Each row has a name. Each piece below is followed by the name of the row it came from, unless a question asks for something else. Each question is about the rows just above it.

[75,65,59,117,94,84,116,79,118,82,120,132,121,135] -> Q_367
[76,65,11,28,99,57,116,78,118,82,114,157,84,188] -> Q_920
[106,102,59,28,98,57,116,80,118,82,120,132,121,135] -> Q_693
The rest of the row after [106,102,59]:
[28,98,57,116,80,118,82,120,132,121,135]
The rest of the row after [116,79,118,82]:
[120,132,121,135]
After [11,28], its row goes on with
[99,57,116,78,118,82,114,157,84,188]
After [117,94,84,116,79], its row goes on with
[118,82,120,132,121,135]
The rest of the row after [28,99,57]:
[116,78,118,82,114,157,84,188]
Count the entries of [76,65,11,28,99,57,116,78,118,82,114]:
11
After [76,65], its row goes on with
[11,28,99,57,116,78,118,82,114,157,84,188]

[94,138,97,129,126,113,85,75,62,150,94,93,120,116,123,122,88,118,129,84,49,81,63,109,93,103,92,89,112,99,160,112,95,110] : Q_330
[83,48,77,166,64,63,142,133,89,78,97,110,112,35,125,97,96,153,77,139,110,94,82,92,97,119,99,111,89,127,84,105,89,70] : Q_846
[120,97,140,90,192,69,108,126,152,105,136,98,111,101,90,96,79,92,71,155,92,70,106,114,121,107,55,87,90,101,120,75,94,144] : Q_310
[112,94,108,126,72,71,128,105,68,95,103,135,137,106,104,38,92,52,77,87,88,105,109,93,107,110,97,131,70,174,98,81,145,64] : Q_234
[77,95,104,54,109,118,82,107,55,72,121,123,109,52,66,131,162,94,83,93,117,72,143,32,104,107,96,129,83,69,125,103,105,130] : Q_740
[94,138,97,129,126,113,85,75,62,150,94,93,120,116,123,122,88,118,129,84,49,81,79,109,93,103,92,89,112,99,160,112,95,110] : Q_52
[77,95,104,54,109,118,96,107,55,72,121,123,109,52,66,131,162,94,83,93,117,72,143,32,104,107,96,129,83,69,125,103,105,130] : Q_456
which: [83,48,77,166,64,63,142,133,89,78,97,110,112,35,125,97,96,153,77,139,110,94,82,92,97,119,99,111,89,127,84,105,89,70]
Q_846
Which row holds [77,95,104,54,109,118,82,107,55,72,121,123,109,52,66,131,162,94,83,93,117,72,143,32,104,107,96,129,83,69,125,103,105,130]?
Q_740

[40,86,68,39,129,65] = Q_890
[68,87,68,39,129,65] = Q_549
[68,109,48,88,71,92] = Q_585
which: [40,86,68,39,129,65]
Q_890
Where do [68,87,68,39,129,65] appear?
Q_549
Go on from [88,71] to the end of its row.
[92]
Number of entries in [68,87,68]:
3
After [68,109], its row goes on with
[48,88,71,92]
Which row holds [68,109,48,88,71,92]?
Q_585

[85,86,123,108,136,96,125,108,96,118,121,74,139,134,82,115,77,84,78,70,102,128,126,92,109] : Q_962
[8,41,130,113,149,110,92,91,96,159,151,112,198,142,109,113,114,57,139,91,36,100,151,84,154] : Q_552
[103,164,29,113,107,130,80,49,66,26,30,162,13,80,97,72,139,191,159,82,76,89,13,151,133] : Q_211
[89,96,92,96,96,94,93,90,92,90,88,97,90,91,91,94,96,97,96,91,92,94,88,96,96] : Q_507
[50,74,110,108,123,88,100,84,89,112,98,91,127,107,80,107,92,82,100,76,76,101,104,89,114] : Q_671
[50,74,110,108,123,88,100,84,89,112,98,91,127,107,80,106,92,82,100,76,76,101,104,106,93] : Q_222
The row with [50,74,110,108,123,88,100,84,89,112,98,91,127,107,80,107,92,82,100,76,76,101,104,89,114] is
Q_671
Go on from [107,80,106] to the end of its row.
[92,82,100,76,76,101,104,106,93]
The rest of the row after [96,94,93,90,92]:
[90,88,97,90,91,91,94,96,97,96,91,92,94,88,96,96]
Count the entries of [50,74,110,108,123,88,100,84,89,112,98,91,127,107,80,106,92,82,100,76,76,101,104]:
23

[81,94,126,115,115,103] -> Q_463
[47,7,108,146,150,190] -> Q_735
[163,89,95,130,134,147] -> Q_288
[76,87,102,96,89,87] -> Q_963
[134,118,67,80,96,105] -> Q_345
[63,86,102,146,139,115] -> Q_592
[75,81,70,98,97,120] -> Q_870
[63,117,93,91,75,81] -> Q_655
[87,48,105,133,137,160] -> Q_157
[97,96,121,112,119,103] -> Q_276
[113,99,75,87,94,96] -> Q_441
How many entries does [134,118,67] have?
3
After [87,102], its row goes on with
[96,89,87]
which: [113,99,75,87,94,96]
Q_441
Count the entries of [113,99,75,87,94]:
5
After [98,97], its row goes on with
[120]
Number of entries in [97,96,121,112]:
4
which: [134,118,67,80,96,105]
Q_345

